Each row below has a hidden score, from 0 to 40, with 20 about the middle. What is it? The score is a weighted sum of the row's numbers plus the product of two more (or one squared), each taken from its middle value.
[-1.82 -0.32 -0.18 -0.58 -0.4  -0.13 -0.36  0.31 -0.74 -0.23  0.26 -1.17
  0.98 -0.36 -0.21 -1.17 -0.2   1.2 ] ~ 16
[-0.77 -0.43 -0.59  0.08 -0.07 -0.34 -1.26  0.58 -0.6  -0.71  0.12 -1.3
 -0.36 -0.77 -0.24 -0.73 -0.11  1.34] ~ 10
[ 1.95  0.16  0.2  -0.72 -0.56  1.16  0.35 -0.51  0.34 -0.51 -1.33  0.44
 -0.7   1.    1.01 -0.72  1.4  -0.24] ~ 28
[ 0.79  0.05  0.07 -0.6   0.11  1.31  0.45 -0.8   1.02  0.12 -1.16  0.62
  0.16  0.62  0.7  -0.29  1.07  0.03] ~ 20
[-0.74 -0.22  0.09  0.56  0.46 -0.23  0.5  -0.69 -0.74  0.89  1.03  0.88
 -0.77  0.02 -0.41  0.92 -0.97 -0.94] ~ 10
[-0.49  0.12  0.87 -0.22 -0.4   0.81  0.83 -0.23 -0.84  0.88  0.82  0.67
  0.79  0.88 -0.4  -0.41 -0.97 -0.33] ~ 26
[-1.85  0.05  0.08 -0.78 -0.59  0.03 -0.23  0.26 -0.84 -0.94  0.14 -1.47
  0.72 -0.2  -0.14 -1.47 -0.9   1.19] ~ 19
[ 0.55  0.97  1.98 -2.22 -1.64  1.78  1.59 -0.41  0.63 -1.25 -1.69 -1.19
  0.69  1.17  0.1  -1.83 -0.74  0.63] ~ 20
[ 2.63 -0.61 -0.82  1.14  1.49  0.92 -0.74 -1.12 -1.32  1.87  0.13  1.76
 -1.12  1.21  1.02  0.16  1.77 -0.48] ~ 37
[-0.99 -0.3   1.04 -0.38 -0.35  0.4   0.6  -0.96 -0.76  1.01  0.33  0.56
  0.69  1.18 -0.32 -0.35 -1.41 -0.2 ] ~ 14
[ 1.03  0.6   0.53 -0.32 -0.84 -0.07  0.38  0.56  1.36 -0.82 -0.85 -0.49
 -1.18 -0.29  0.03  0.76 -0.61 -1.08] ~ 12
[ 0.22 -0.64 -1.58  0.98  0.57 -1.31 -1.46  0.58 -1.06 -0.23  0.36 -0.57
 -0.38 -0.66  0.72 -0.23  0.9   0.78] ~ 25
[ 0.47  0.06  0.25  0.84  0.1  -0.67  0.33  0.21 -0.16  1.18  1.27  0.95
  0.16 -0.17 -0.86  0.91 -0.63 -0.99] ~ 26
[ 0.03  0.15  0.43 -0.56 -0.25  0.34  0.63 -0.38  1.35 -0.03 -1.12  0.13
 -0.12  0.47  0.25  0.01 -0.22 -0.22] ~ 12
[ 1.71 -0.19 -0.06  1.58  1.28 -1.29 -0.67  0.3  -0.04  0.57  0.89  0.8
 -1.13 -0.59 -0.48  1.95 -0.8  -1.5 ] ~ 25
[-0.6  -0.64 -1.69  0.89  1.31 -0.58 -1.49  0.02 -0.63  0.16  0.32  0.03
  0.3  -0.74  0.56 -0.19  1.39  1.09] ~ 22
[ 0.55  0.89  0.89 -0.55 -0.58 -1.17  0.63  0.78  1.56 -1.52 -0.77 -0.67
 -0.44 -0.35 -0.25  0.85 -0.37 -1.1 ] ~ 22
[-0.48 -0.16 -0.22  1.23  0.62 -0.5   0.19 -0.4  -0.28  0.49  1.27  0.96
 -0.43 -0.53 -0.34  1.82 -1.3  -1.12] ~ 19
[ 1.25 -0.19 -0.23 -0.42  0.51  1.34  0.2  -0.94  0.92  0.2  -1.24  0.86
  0.12  0.74  0.94 -0.25  1.82  0.07] ~ 24
[ 2.49  0.3  -0.03 -0.48 -0.56  1.    0.45 -0.45  0.44 -0.44 -1.26  0.28
 -1.17  1.06  1.06 -0.51  1.83 -0.18] ~ 29
[-0.84  0.45  1.61 -2.13 -1.12  1.6   1.61 -0.7   0.67 -1.34 -1.43 -0.52
  0.36  1.29  0.29 -1.55 -0.83  0.27] ~ 19
[-0.77  0.58  1.71 -2.18 -1.54  1.46  1.71 -0.64  0.71 -0.12 -1.51 -0.45
  1.04  1.35  0.14 -1.51 -0.95  0.31] ~ 13
[-1.46  0.1   0.23 -0.86 -1.17  0.41  0.4   0.91 -1.19 -0.65  0.61 -1.46
  0.77 -0.05 -0.24 -1.84 -0.83  1.32] ~ 22
[ 0.29 -0.22  0.06  0.55  0.09 -0.17  0.53 -0.84 -0.83  0.58  1.08  1.04
 -0.53  0.11  0.12  0.79 -0.33 -0.85] ~ 28
[ 0.02  0.39  0.8  -0.63 -0.21 -0.33  0.98  0.36  2.01 -0.86 -0.73 -0.26
  0.73 -0.34 -0.61  0.93 -1.82 -0.75] ~ 9
[ 0.55 -0.28  0.58  0.27  0.16  0.69 -0.12 -0.71 -0.5   0.19  0.03  0.59
  0.12  0.7  -0.42  0.19 -0.73 -0.09] ~ 16
[-0.14  0.13  1.18 -0.27 -0.47  1.13  0.68 -0.49 -1.27  0.62  0.22  0.11
  0.05  1.38 -0.27 -0.61 -0.85 -0.61] ~ 20
[-0.17  0.78  1.93 -2.43 -1.65  2.01  1.65 -0.54  0.59 -1.18 -1.73 -1.1
  0.76  1.32  0.02 -1.98 -1.26  0.65] ~ 13
[ 0.01 -0.74 -2.19  1.11  0.83 -0.62 -1.54 -0.23 -1.35  0.96  0.67  0.25
 -0.3  -0.73  1.06 -0.1   2.14  0.98] ~ 29
[ 2.11  0.02 -0.14 -0.27  0.61  1.37 -0.07 -0.62  1.02  0.09 -1.54  0.41
 -0.17  0.64  0.43 -0.34  1.56  0.46] ~ 21
[-1.6  -0.5  -0.52 -0.42 -0.74 -0.42 -0.07  0.17 -1.41 -0.36  0.75 -1.24
  0.22 -0.39  0.27 -0.98  0.46  0.99] ~ 39
[ 0.48 -1.03 -1.97  0.99  1.77 -0.94 -2.18  0.01 -0.7   0.36 -0.03 -0.23
 -1.37 -0.71  0.66 -0.28  2.51  1.44] ~ 17
[-0.58  0.65  1.05 -1.29 -0.81  1.24  1.36 -0.79  0.78 -0.27 -1.44 -0.15
  0.7   1.09  0.42 -1.15  0.    0.34] ~ 26
[-0.73 -0.43 -1.04  0.47  0.2  -1.17 -0.61  0.82 -0.61 -0.94  1.05 -0.94
 -0.5  -1.67 -0.24  0.48  0.06  0.37] ~ 19
[-0.41 -0.47 -1.58  1.04  0.78 -1.56 -1.29  1.25 -0.33  0.19  1.13 -0.31
 -0.24 -1.35 -0.04  0.32  0.76  0.64] ~ 26
[-0.39  0.5   1.11 -0.47 -0.77  0.84  1.29 -0.51 -1.17  0.48  0.65  0.51
  0.52  1.42 -0.29 -1.06 -0.62 -0.06] ~ 28
[ 0.14  0.5   1.55 -2.28 -1.25  1.9   1.22 -0.5   0.61 -1.2  -1.76 -0.87
  0.89  1.08 -0.2  -1.66 -0.47  0.7 ] ~ 14
[ 1.02  0.44  0.95 -1.23 -1.41  1.23  0.97 -0.64  0.69 -0.12 -1.79 -0.49
  0.68  1.06  0.33 -1.28  0.05  0.73] ~ 18
[-0.54  1.17  1.81 -2.35 -2.59  1.62  2.17 -0.04  0.45 -1.36 -0.96 -0.7
  0.73  1.25  0.11 -1.96 -0.57  0.26] ~ 32
[-0.76  0.26  1.21 -0.73 -1.1   0.72  1.14 -0.56 -1.32  0.75  0.55  0.31
  0.82  1.67 -0.31 -1.29 -0.64  0.07] ~ 27
[ 0.38 -0.04 -0.42  1.62  0.82 -0.59 -0.22  0.31  0.08  0.8   1.34  1.36
  0.04 -0.35 -0.64  1.67 -0.25 -1.06] ~ 28
[-0.22  0.4   0.89 -0.97 -0.45  0.51  0.87 -0.05  1.52 -0.71 -0.93 -0.27
  0.78  0.13 -0.19  0.14 -0.48 -0.29] ~ 16
[-0.12 -0.05  1.3  -1.72 -1.31  1.51  1.25 -0.73  0.75 -0.07 -1.33 -0.31
  1.41  1.31  0.16 -1.31 -0.8   0.21] ~ 16
[ 0.83 -0.62 -0.58  1.07  1.05 -0.24 -0.17 -1.04 -0.86  1.32  1.13  1.52
 -0.53  0.12  0.18  1.19  0.59 -0.81] ~ 22
[-0.72 -0.19  1.21 -0.7  -0.67  1.14  0.86 -1.2  -1.03  0.9   0.02  0.48
  1.01  1.51 -0.34 -1.06 -0.84  0.03] ~ 16
[ 2.05  0.78  0.24 -0.86 -1.53  0.62  0.99 -0.21  0.66 -0.21 -0.8   0.29
 -0.12  0.92  0.79 -1.04  1.3   0.18] ~ 36
[-0.15  0.26  0.16 -0.19 -0.24 -0.43  0.84  0.33  1.55 -1.2  -0.13 -0.2
  0.1  -1.03 -0.16  1.53 -0.68 -1.  ] ~ 24
[-1.26 -0.67 -1.39  1.08  0.61 -2.2  -0.94  1.27  0.09 -0.62  1.45 -0.77
 -0.57 -2.5  -0.57  1.76 -0.47 -0.07] ~ 12
[ 0.5  -0.16  0.82 -0.15 -0.49  1.42  0.19 -1.17 -1.04  0.74 -0.25  0.61
  0.24  1.37 -0.23 -0.9   0.15  0.32] ~ 17
[-0.19 -0.42  0.05  0.97  0.67 -0.7   0.29 -0.49 -0.46  0.83  1.2   1.08
 -0.63 -0.24 -0.43  1.44 -1.1  -0.97] ~ 12
[ 0.83 -0.22 -0.61  1.62  1.12 -0.86 -0.31 -0.3  -0.14  0.76  1.29  1.41
 -0.85 -0.69 -0.37  2.17 -0.83 -1.38] ~ 13
[-1.33 -0.2  -1.08  1.24  0.6  -2.06 -0.98  1.97  0.36 -0.18  1.42 -1.01
  0.4  -2.19 -0.81  1.06 -0.05  0.1 ] ~ 20
[ 0.03  0.18  0.58 -0.27 -0.41 -0.85  0.36  0.64  2.17 -1.25 -0.92 -0.36
 -0.14 -1.03 -0.75  1.17 -0.63 -0.67] ~ 7
[-0.38  1.22  1.72 -2.12 -2.08  1.01  2.02  0.18  0.67 -0.92 -0.81 -0.54
  1.01  0.97 -0.23 -1.53 -0.6   0.17] ~ 25
[ 1.56 -0.43 -0.35  0.95  0.63  0.48 -0.51 -0.61 -0.88  1.3   0.42  1.31
 -0.77  0.7   0.35  0.59  0.57 -0.77] ~ 27
[ 0.1   0.18  1.39 -0.68 -1.27  1.08  1.02 -0.8  -1.53  0.42 -0.04  0.09
 -0.14  1.68  0.04 -1.16 -1.53 -0.27] ~ 17
[ 1.52  0.31  0.05 -0.48  0.09  0.56  0.15 -0.42  1.24 -0.29 -1.39  0.25
  0.01  0.5   0.33 -0.03  1.2   0.21] ~ 20
[ 0.54  0.71  0.68 -0.79 -0.81  0.05  0.76  0.    1.44 -0.79 -1.36 -0.27
 -0.24  0.01 -0.18  0.09 -0.04  0.  ] ~ 12
[ 0.84 -0.76 -1.6   1.05  0.98 -0.74 -1.74  0.79 -0.83  0.08  0.47 -0.38
 -0.63 -1.    0.71  0.16  1.11  0.53] ~ 26
[-0.12  0.05  0.08  0.65  0.59  0.31  0.36 -0.33 -0.71  1.46  0.89  1.32
  0.24  0.61 -0.19  0.15 -0.05 -0.35] ~ 26
[-0.16  0.6   1.49 -2.1  -1.92  0.71  1.85 -0.48  0.45 -1.25 -0.73 -0.76
 -0.26  0.71  0.17 -0.89 -0.65 -0.08] ~ 33
[-0.67 -0.17 -1.14  1.15  1.25 -2.1  -1.77  1.48  0.47 -0.46  0.56 -1.22
 -0.3  -2.25 -0.85  1.29 -0.34  0.36] ~ 7
[ 0.45 -0.14  0.22  1.09  0.72 -0.54 -0.15  0.12 -0.27  0.6   0.8   0.56
 -0.7  -0.04 -0.33  1.28 -0.79 -1.21] ~ 18
[ 0.64 -0.87 -1.56  0.89  1.09 -0.63 -1.8   0.55 -1.12 -0.15  0.29 -0.52
 -0.49 -0.46  0.68 -0.34  0.88  0.73] ~ 28
[-1.36 -0.39 -1.16  1.16  1.42 -2.51 -1.52  1.38  0.63 -1.13  0.95 -0.86
  0.05 -2.29 -0.72  1.54 -0.79 -0.04] ~ 13
[-1.29 -0.01 -0.53  0.43  0.   -1.43 -1.05  1.45 -0.38 -1.07  0.67 -1.62
 -0.42 -1.45 -0.39  0.4  -0.6   0.17] ~ 16
[-0.68  1.09  1.6  -2.22 -2.69  1.7   2.1   0.02  0.55 -0.65 -0.91 -0.77
  1.28  1.21 -0.05 -1.71 -0.14  0.22] ~ 31
[ 0.65  1.15  0.83 -0.83 -1.01 -0.27  1.28  0.95  1.66 -1.3  -0.18 -0.47
  0.11 -0.4  -0.55  0.37 -0.3  -0.59] ~ 26
[-1.06 -0.49 -0.19 -0.6  -0.29  0.09 -0.79  0.24 -1.   -0.63 -0.24 -1.41
 -0.23 -0.22  0.07 -1.43  0.02  1.66] ~ 11
[ 0.26 -0.64 -1.32  0.6   0.93 -0.1  -1.69  0.05 -0.84  0.41 -0.14 -0.63
  0.02 -0.37  0.51 -0.77  1.51  1.59] ~ 18
[-0.86 -0.21  1.33 -0.7  -0.45  0.92  0.89 -1.23 -0.99  0.63 -0.03  0.53
  1.19  1.62 -0.17 -1.   -1.63 -0.03] ~ 16
[-0.97 -0.04  0.   -0.46 -0.87 -0.12 -0.45  0.57 -1.44 -0.39  0.1  -1.68
  0.43  0.    0.01 -1.53 -0.22  1.12] ~ 21
[ 1.05 -0.45 -0.3   1.56  1.44 -0.07 -0.87 -0.28  0.18  1.1   0.45  1.14
 -0.62 -0.49 -0.79  1.62  0.09 -0.73] ~ 16
[-0.76  0.02 -0.29  0.06 -0.25 -1.05 -0.77  1.12 -0.72 -0.55  0.54 -1.49
  0.27 -0.99 -0.13 -0.24 -0.19  0.35] ~ 21
[ 1.   -0.39 -0.21  1.44  1.09 -0.86 -0.57  0.03 -0.22  0.73  0.7   1.03
 -0.86 -0.23 -0.11  1.67 -0.31 -1.33] ~ 22
[ 0.13  0.95  0.52 -0.19 -0.47 -0.52  0.84  1.08  1.93 -1.37 -0.16 -0.12
  0.11 -0.68 -0.52  0.87 -0.86 -0.86] ~ 22
[-1.38  0.28  1.26 -0.78 -1.22  1.73  1.34 -0.57 -1.23  1.32  0.64  0.6
  1.06  1.46 -0.24 -1.32 -0.63  0.11] ~ 23
[ 0.35  0.5   0.96 -0.58 -1.   -0.22  0.82  0.57  1.27 -1.07 -0.81 -0.7
 -0.77 -0.15 -0.2   0.47 -0.88 -0.88] ~ 14
[-1.32 -0.68 -1.62  1.27  0.8  -2.3  -1.28  0.98 -0.16 -0.62  1.47 -0.83
 -0.63 -2.43 -0.27  1.54 -0.78  0.08] ~ 18
[-0.4  -0.4  -1.79  0.9   1.01 -0.47 -1.24  0.65 -0.89  0.54  0.78  0.07
 -0.33 -0.56  0.67 -0.55  1.42  1.11] ~ 27
[ 2.16 -0.9  -0.92  1.19  1.65  0.5  -1.07 -1.48 -0.88  2.12 -0.12  1.87
 -0.39  0.89  0.72  0.19  1.95  0.22] ~ 27
[-1.82 -0.66 -1.32  1.07  1.46 -2.27 -1.49  1.05  0.27 -0.35  0.84 -0.6
  0.71 -1.79 -0.34  1.23 -0.15  0.32] ~ 16
[ 0.15 -0.13 -0.19  1.09  0.91 -0.65  0.12 -0.45 -0.41  0.7   1.18  1.17
 -0.91 -0.49 -0.17  1.54 -1.41 -1.12] ~ 11
[ 0.61  0.88  1.17 -0.97 -0.78  0.07  0.86  0.71  1.31 -1.36 -0.77 -0.85
 -0.6  -0.22 -0.21  0.34 -1.13 -0.94] ~ 15
[-0.29 -0.84 -1.69  0.91  0.65 -0.99 -1.31  0.24 -0.92  0.32  0.98 -0.3
 -0.4  -1.28  0.32  0.27  1.11  0.63] ~ 21
[-1.02 -0.11 -0.17 -0.44 -0.44 -0.44 -0.47  0.59 -1.38 -0.92  0.06 -1.61
 -0.55  0.03  0.29 -1.5  -0.13  1.04] ~ 21
[-1.32 -0.4  -1.06  0.08 -0.15  0.   -0.71  0.8  -0.98 -0.21  0.73 -0.59
  0.49 -0.56  0.23 -0.97  0.61  1.17] ~ 25
[ 0.78  0.92  0.35 -0.11 -0.91  0.49  0.73  0.52  1.37 -0.14 -0.51  0.18
  0.43  0.03  0.09  0.1  -0.5  -0.4 ] ~ 22
[ 0.64 -0.13  0.57  0.36  0.02  0.69 -0.1  -0.74 -0.57  0.45  0.07  0.76
 -0.21  0.65 -0.39  0.06 -1.32 -0.07] ~ 10
[ 0.31 -0.84 -0.63  1.59  1.15 -0.72 -0.41 -0.53 -0.29  1.33  1.28  1.41
 -1.02 -0.5  -0.2   2.05  0.31 -1.17] ~ 15
[-0.05  0.3   0.85 -0.18 -0.5   0.66  0.96 -0.63 -1.14  0.85  0.69  0.9
  0.99  1.43  0.01 -0.98 -0.42  0.03] ~ 33
[-1.32 -0.76 -1.22  1.18  0.47 -1.53 -1.88  1.34  0.38 -0.74  0.59 -1.04
 -0.48 -2.29 -0.78  1.19  0.    0.58] ~ 5
[ 0.77 -0.05  0.46  0.41  0.06  0.06  0.02 -0.4  -0.83  0.73  0.32  0.62
 -0.07  0.62 -0.26  0.32 -0.03 -0.87] ~ 24
[-0.76 -0.17  1.13 -0.53  0.07  1.13  0.82 -1.13 -0.91  1.21  0.09  0.56
  1.14  1.48 -0.02 -0.82 -1.09  0.02] ~ 17
[ 0.3   0.19  0.67  0.18  0.05  0.29  0.16 -0.15 -0.75  0.62  0.48  0.44
 -0.21  0.52 -0.27  0.35 -1.12 -0.9 ] ~ 20
[-0.57 -0.74 -1.34  1.07  1.27 -1.77 -1.55  0.97  0.2  -0.37  0.85 -0.57
 -0.39 -1.78 -0.39  0.99 -0.13  0.27] ~ 13
[-0.67 -1.13 -2.13  1.1   1.83 -0.52 -1.52 -0.25 -1.21  0.55  0.86  0.16
 -1.01 -0.83  1.03 -0.11  2.1   0.97] ~ 24
[ 0.43  0.71  0.59 -0.18  0.12 -0.67  0.18  0.69  2.15 -1.43 -0.94 -0.42
 -0.5  -1.14 -0.78  1.28 -0.67 -0.53] ~ 6
[-0.17  0.68  1.02 -0.91 -1.04  0.7   0.81  0.36  0.95 -1.42 -1.05 -0.7
 -0.43  0.3   0.06 -0.14 -0.95 -0.62] ~ 16
[-1.64 -0.14 -0.99  0.97  0.85 -1.75 -0.93  1.96  0.28 -0.29  1.42 -0.94
 -0.1  -2.19 -0.85  1.05 -0.47 -0.04] ~ 17
[-1.16  0.46 -0.17 -0.35 -1.21 -0.11 -0.02  0.83 -1.12 -0.71  0.74 -1.29
  0.84 -0.2  -0.2  -1.72 -0.18  1.38] ~ 31
[-1.43 -0.22 -0.09 -0.99 -1.24 -0.14  0.31  0.06 -1.56 -0.16  0.61 -1.56
  0.33 -0.22  0.23 -1.38 -0.65  1.26] ~ 33
[-0.91  0.87  1.68 -1.94 -1.41  1.05  1.7  -0.37  0.95 -1.1  -1.21 -0.72
  0.64  1.06  0.04 -1.08 -0.83  0.09] ~ 26
[ 1.1   0.16  0.15 -0.26  0.11  0.16  0.2  -0.11  1.44 -0.44 -1.3   0.14
 -0.25 -0.1   0.14  0.25  0.78  0.01] ~ 14
[ 2.02 -0.76 -0.38  1.03  1.25  0.54 -0.65 -0.92 -1.17  1.95  0.49  1.46
 -0.44  1.03  0.69  0.25  1.08 -0.53] ~ 37
[ 0.07 -0.67 -1.3   0.52  0.67 -0.41 -1.29  0.38 -1.19  0.43  0.19 -0.43
 -0.65 -0.35  0.81 -0.7   0.91  0.9 ] ~ 19
[ 0.3   0.18  0.01 -0.31 -0.46  0.02  0.64 -0.21  1.17 -0.32 -0.39  0.1
 -0.28 -0.46  0.22  0.86 -0.02 -0.66] ~ 23
[ 0.61 -0.34 -1.    1.33  1.1   0.93 -0.46 -0.98 -0.99  2.12  0.69  2.27
 -0.1   0.92  0.46  0.08  1.27 -0.18] ~ 29
[-1.1  -0.04 -0.51  0.42 -0.24 -1.9  -0.88  1.5  -0.35 -0.9   0.65 -1.57
 -0.84 -1.37 -0.44  0.32 -0.58  0.15] ~ 14
[ 0.74 -0.84 -0.35  0.78  1.49  0.25 -0.21 -1.49 -0.8   1.76  0.17  1.83
 -0.18  1.22  0.55  0.07  0.97 -0.11] ~ 24
[-1.41  0.13 -0.27 -0.54 -0.86 -0.44 -0.55  0.78 -1.19 -0.39  0.18 -1.64
  0.06 -0.41  0.16 -1.06 -0.07  0.82] ~ 20
[ 0.72  0.41  0.84 -1.19 -1.03  0.87  1.05 -0.83  0.78 -0.28 -1.43  0.05
  0.44  1.13  0.39 -1.04 -0.22  0.15] ~ 19
[-0.97 -0.18  0.94 -0.23  0.06  0.71  0.5  -0.9  -0.67  0.83  0.23  0.81
  1.02  0.99 -0.54 -0.2  -1.09 -0.22] ~ 16
[-0.85  0.7   0.63 -0.37 -0.42 -0.61  0.6   0.54  2.18 -1.17 -0.78 -0.23
  0.24 -0.85 -0.78  1.18 -0.78 -0.95] ~ 9
[ 0.23  0.17  0.75 -0.02 -0.46  0.88  0.8  -0.43 -1.03  0.97  0.77  0.87
  0.46  0.95 -0.37 -0.65 -0.36 -0.12] ~ 27
[ 0.54 -0.02  0.06 -0.56  0.06  0.18  0.9  -0.38  0.92 -0.28 -0.52  0.14
 -0.74 -0.05  0.32  0.45  0.83 -0.52] ~ 19
[ 1.74 -0.66 -0.54  1.14  1.41  0.18 -0.65 -0.82 -1.07  1.57  0.4   1.51
 -0.49  0.89  0.76  0.47  0.4  -0.71] ~ 33
[-0.31 -0.47 -0.13  1.46  1.55 -0.91 -0.6  -0.15  0.48  1.43  0.85  1.22
  0.17 -0.47 -0.49  2.01 -0.9  -1.29] ~ 14
[ 0.54  0.41  1.72 -2.02 -1.66  0.66  1.45 -0.34  0.84 -1.55 -1.7  -1.13
  0.82  0.97 -0.26 -1.39 -0.4   0.6 ] ~ 19
[ 0.46 -0.11  0.08  1.08  0.94 -0.52  0.09  0.36  0.04  0.55  1.19  1.1
 -0.19 -0.28 -0.77  1.3  -0.95 -1.15] ~ 33
[ 0.64  0.49  0.69 -0.89 -0.56  0.01  0.39 -0.11  1.31 -1.02 -1.44 -0.3
  0.85  0.06 -0.15 -0.15  0.58  0.07] ~ 20
[-0.17 -0.17  0.69 -0.41 -0.68  0.87  1.14 -1.39 -1.55  1.46  0.63  0.7
 -0.09  1.2   0.09 -0.56 -0.26 -0.24] ~ 23
[ 1.3  -1.23 -1.03  1.11  1.2   0.44 -0.36 -1.62 -1.31  1.91  0.85  2.3
 -1.13  0.79  0.84  0.58  1.47 -0.37] ~ 22
[ 0.1   0.04  0.67  0.16 -0.02  0.42  0.09 -0.39 -0.92  0.83  0.48  0.59
 -0.68  0.79 -0.22  0.1  -0.73 -0.79] ~ 17
[ 0.96 -0.11 -0.21  1.33  0.9  -0.13 -0.47 -0.06 -0.4   0.71  0.75  1.02
 -1.18 -0.04 -0.09  1.32 -0.73 -1.22] ~ 17
[ 1.38 -0.76 -0.69  1.33  1.39  0.34 -0.75 -1.41 -0.73  2.14  0.32  2.09
 -0.07  0.89  0.52  0.53  1.39 -0.31] ~ 26
[-0.12  1.2   0.62 -0.44 -0.5   0.14  1.05  1.19  1.99 -1.33 -0.21 -0.09
  0.54 -0.92 -0.73  1.1  -0.69 -0.91] ~ 22
[ 0.34 -0.25 -0.29  0.86  1.34  0.22 -0.67 -0.83 -0.35  1.54  0.2   1.13
 -0.58  0.39 -0.18  0.72  0.72 -0.17] ~ 13
[-0.54 -0.03 -0.15  1.43  1.54 -1.61 -0.49 -0.14  0.39  0.9   0.92  1.15
 -0.11 -0.58 -0.59  1.94 -1.36 -1.21] ~ 11
[-1.97 -0.08 -0.83  0.6  -0.14 -1.27 -0.73  1.69 -0.12 -0.51  1.25 -1.16
  0.58 -1.42 -0.66  0.35 -0.63  0.4 ] ~ 20
[-0.5   0.12  0.4  -0.03  0.21 -0.12  0.4   0.31  2.   -0.5  -0.65 -0.16
 -0.65 -0.6  -0.14  1.13 -0.05 -0.89] ~ 13
[ 1.01  0.43  0.46 -0.54 -1.21 -0.64  1.    0.23  1.53 -1.29 -0.17 -0.29
 -0.67 -0.76 -0.25  1.23 -1.1  -1.05] ~ 22
[ 1.06 -0.61 -1.05  1.45  1.25 -0.16 -0.43 -1.27 -0.93  1.69  0.97  1.98
 -1.27  0.32  0.63  1.13  1.13 -0.65] ~ 22
[-0.44  0.18 -0.28  1.5   1.19 -0.73 -0.21  0.43  0.14  1.22  1.3   1.21
 -0.06 -0.38 -0.74  1.65 -0.68 -1.19] ~ 24
[ 0.82  0.45  0.24 -0.29 -0.14  0.85  0.47 -0.6   1.13 -0.16 -1.26  0.27
  0.09  0.61  0.67 -0.16  0.5  -0.1 ] ~ 25
[-0.03  0.32  0.18 -0.15 -0.04 -0.17  0.97  0.11  1.41 -1.04 -0.29 -0.04
 -0.88 -0.71 -0.12  1.14 -0.6  -0.95] ~ 17
[-0.94 -0.55 -1.38  1.01  0.7  -2.57 -1.06  1.28  0.03 -0.78  1.45 -0.93
 -1.28 -2.38 -0.45  1.7  -0.62 -0.18] ~ 11
[ 0.97 -0.18  0.02  0.37 -0.04  0.33  0.37 -0.68 -1.03  1.34  0.68  1.3
  0.36  1.1   0.05 -0.34  0.03 -0.25] ~ 31
[-0.6   0.5   0.82 -0.54 -0.11 -0.73  0.7   0.43  2.04 -0.8  -0.71 -0.31
  0.62 -0.74 -0.67  1.04 -0.71 -0.82] ~ 11
[-0.03  0.3   0.1  -0.26 -0.44 -0.57  0.79  0.24  1.5  -0.87 -0.23 -0.17
  0.46 -0.78 -0.31  1.37 -0.64 -1.  ] ~ 20
[-1.77  0.3   1.26 -0.75 -0.65  1.38  0.96 -1.22 -1.03  0.91  0.03  0.51
  0.59  1.51 -0.03 -1.01 -1.17  0.2 ] ~ 19
[-0.86  0.04  0.36  0.49 -0.32 -0.12  0.46  0.13 -0.26  0.91  1.11  0.88
  0.71  0.16 -0.83  0.62 -0.67 -0.8 ] ~ 23
[-0.95 -0.6  -1.66  0.94  1.45 -0.16 -1.79  0.04 -0.62  0.84  0.33  0.07
 -0.36 -0.78  0.71 -0.25  1.58  1.2 ] ~ 16
[ 0.58  0.1   0.34 -0.81 -0.03  0.2   0.7  -0.46  1.26 -0.32 -1.1   0.33
  0.12  0.47  0.49 -0.05  0.93 -0.06] ~ 22
[ 0.16  0.54  0.77 -1.3  -0.61  1.66  0.84 -0.67  0.71 -0.61 -1.74 -0.47
 -0.12  1.07  0.39 -1.17  0.1   0.66] ~ 13
[ 1.53  0.38  0.36 -0.83 -0.3   0.68  0.57 -0.46  0.46 -0.07 -1.32  0.1
 -1.13  0.96  0.97 -0.66  0.59 -0.15] ~ 18
[-0.13 -0.96 -1.89  0.77  1.07 -0.89 -1.38 -0.21 -1.34  0.47  0.78  0.
 -0.54 -0.71  0.83 -0.21  1.79  1.01] ~ 25
[ 1.51 -0.33 -0.23 -0.43  0.41  0.82  0.25 -0.91  0.93  0.01 -1.21  0.84
  0.26  1.    1.04 -0.36  1.27 -0.02] ~ 28
[ 0.32 -0.79 -1.79  0.96  1.43 -1.   -1.85  0.04 -0.58  0.25  0.4   0.04
 -0.04 -0.89  0.61 -0.08  1.5   0.94] ~ 24
[-0.28  1.03  0.66 -0.25 -0.48 -0.62  1.01  1.17  1.98 -1.   -0.26 -0.26
  0.65 -0.86 -0.75  1.   -0.44 -0.89] ~ 21
[-0.53  0.19  0.53 -0.18  0.2  -0.49  0.48  0.46  2.17 -0.79 -0.66 -0.29
 -0.08 -0.83 -0.69  1.4  -1.28 -1.05] ~ 3
[-0.08  0.42  1.16 -1.64 -1.83  1.08  1.74 -0.57  0.52 -0.89 -0.87 -0.54
  0.8   0.59  0.3  -0.86 -0.52 -0.23] ~ 37
[ 1.68 -0.17  0.18 -0.79 -0.3   0.64  0.22 -0.8   0.79  0.   -1.66  0.32
  0.31  0.98  0.75 -0.84  1.4   0.56] ~ 23
[ 0.85 -0.54 -0.29  0.87  0.94 -0.17 -0.72 -0.8  -0.31  1.31  0.15  1.33
 -0.57  0.29 -0.34  0.72  0.43 -0.27] ~ 17
[-1.33 -0.44 -1.21  0.8   1.03 -1.53 -1.39  0.9   0.1  -0.18  0.81 -0.7
  0.28 -1.58 -0.39  0.73 -0.36  0.28] ~ 12
